Where one turn sends some rows of the set: a few examples, then the rows asked:
K_631: -22 -13  -6 -41 -11  17 -22  13 -14  15  13  -4   9 -10
K_82: -25  27   4  14   1   2   7   3   3  20  28 -56   1  -7
K_713:   5   2 -12  -5 -23   4  36  -9 -28  15  30 -21  24 -22
K_289:   1  27  20 -21 -41   7  25  10  25 -23  17 -16   0   1
K_193:  22  -3  17 -10  16 -15  -1  15 -13   1  20   5  24 -26
K_796:  21  28  14 -18 -12  31  32  14  12  18  -8  -1 -16   5
K_286: -17  11   4  12  21  -9  14  -2 -27 -17  39 -22  11   9
K_731:  -6  13   5  -8 -16  18  21  -2 -30  36  46 -19  18  -3
K_147: -29  20   0   9 -16 -20  14  32 -15 -10 -10  32   8   3
K_694: -13  21  13   5  26  -6  12  -7 -20  -8  -2 -28 -26   2
K_582: -12 -11   7  23  -6  20  35 -22 -26  -3  -5 -12   7   6
K_115: -32 -13  20 -19 -19   3   2  13 -19  26   7  31   9  -2
K_417:  -5  -1  28 -18   9  24  26  27  -1  -7   9  17 -33 -11
K_626:  -8  -1  13  13   6  42   8  32  -5  -3   5 -29  30   7
K_866:  20  33  -3  32 -23  22  16  12 -16   5  10  27  -9  -4
K_482:  -1 -29  -4   3   1   9  16  27 -12  28  21  11  -4 -38
K_207:  29  19 -11   5 -13  15  23  23   4 -32  -3   9  -9 -12
K_343: -30  27  -6   8 -12 -15   0   2   0  43 -12   4  14 -17
K_815: -32  38  -8   0  -6 -15   0  49 -10  12  -5  10  -7   0
K_314: -16 -25   6   3 -27  -2  -8  26  -3  13  48   0   4 -21
K_957: -32  -6  -4   8 -40  -2 -14  27   3  12   2   6   9 -38
K_412:   0  38  -7  -8 -30  30  29  19  10   7 -13  13  25  -4
K_181:   5   7 -10  11 -28  12   7   9 -11 -23  35 -37  22   6
K_49: -26  -7 -13 -16   3 -21  36   2  -3 -17  29  -1  -2  10
K_991:  -6  24  10 -17 -52  13  23  -5  -6  -3 -10 -24 -13 -26
K_101: -16   2  -1  10   3  27  14  17  20  -3   1 -27  45 -12
K_883:   6   0   8   1   1  23  -2   9  31 -12  -4 -28 -22 -22
K_321: -21  37   5 -13 -15  34  -5  17  30   3  29  10  -9   6
K_460:  -1  -6  34   6  -2  32  -5  -3  27 -14   8  -5 -15   0
K_573: -31  44 -16  -1 -34  20  11  16   5  -9  30   0 -12 -30
K_23: -22   3  20  23   6  21  -4  28  -1 -12  20  16  30 -28
K_426:  -1  31  22  -8 -28 -19  -7 -17 -27   8   4  -2   9 -27
K_791: -28  12   1   5  -4 -10  -4 -32   4  -2  -5 -18  -8  16
K_399: -26  13  24   7 -17  -9  11  28 -53 -18   4  -7  -3 -10
K_158:  -2   1  -3  13 -18 -11  23  28   9  -4  35  17 -31  17
K_673:  -8   3  29  21  -3   8   2  45 -24  17   9  18  -3 -33
K_567:   9  41  45   0 -25  13  19  -3  -3  23   7  -5  -8  -8
K_690:  -1  49  16  -8 -29  24  21  43  -5 -13  15  -9  16  -1
K_747: -21   3 -35   2  13   6   7 -16 -13  20   6 -18   7  10
K_97: -19  -9  11  14 -13  16  22   8  -4  21 -18 -21 -10  32
K_98:   6   2  -3  -5 -33 -14 -11  16  40   2  10  -6 -10  -3
K_989: -11  29  16 -22 -16   4  -4  -7 -42  19  -4  -6 -11 -26
K_821:   5   6   1  -9  -9 -34   3  43 -16  13   9 -14   3 -34
K_699:  -1   5 -17  -5  14 -12  14  17  -6  28  24  -8 -15  31
K_560: -10  18  -6  -1  20  43  34  -5   0  27  19  -3  15  -9
K_657: -27  13  22  11   3 -18  39  14  18  -7   8 -39   3  -8
K_275: -19   4 -22  -5  -9  -3  32  25  20   8  23  14 -36  -3
K_996: -12  -1 -19  16  -9  30 -22  40  -5   6  -5 -10  14 -24

K_791 -> K_412
K_731 -> K_460
Now these:
K_158 -> K_426
K_82 -> K_321
K_866 -> K_193
K_996 -> K_699
K_747 -> K_796
K_560 -> K_417

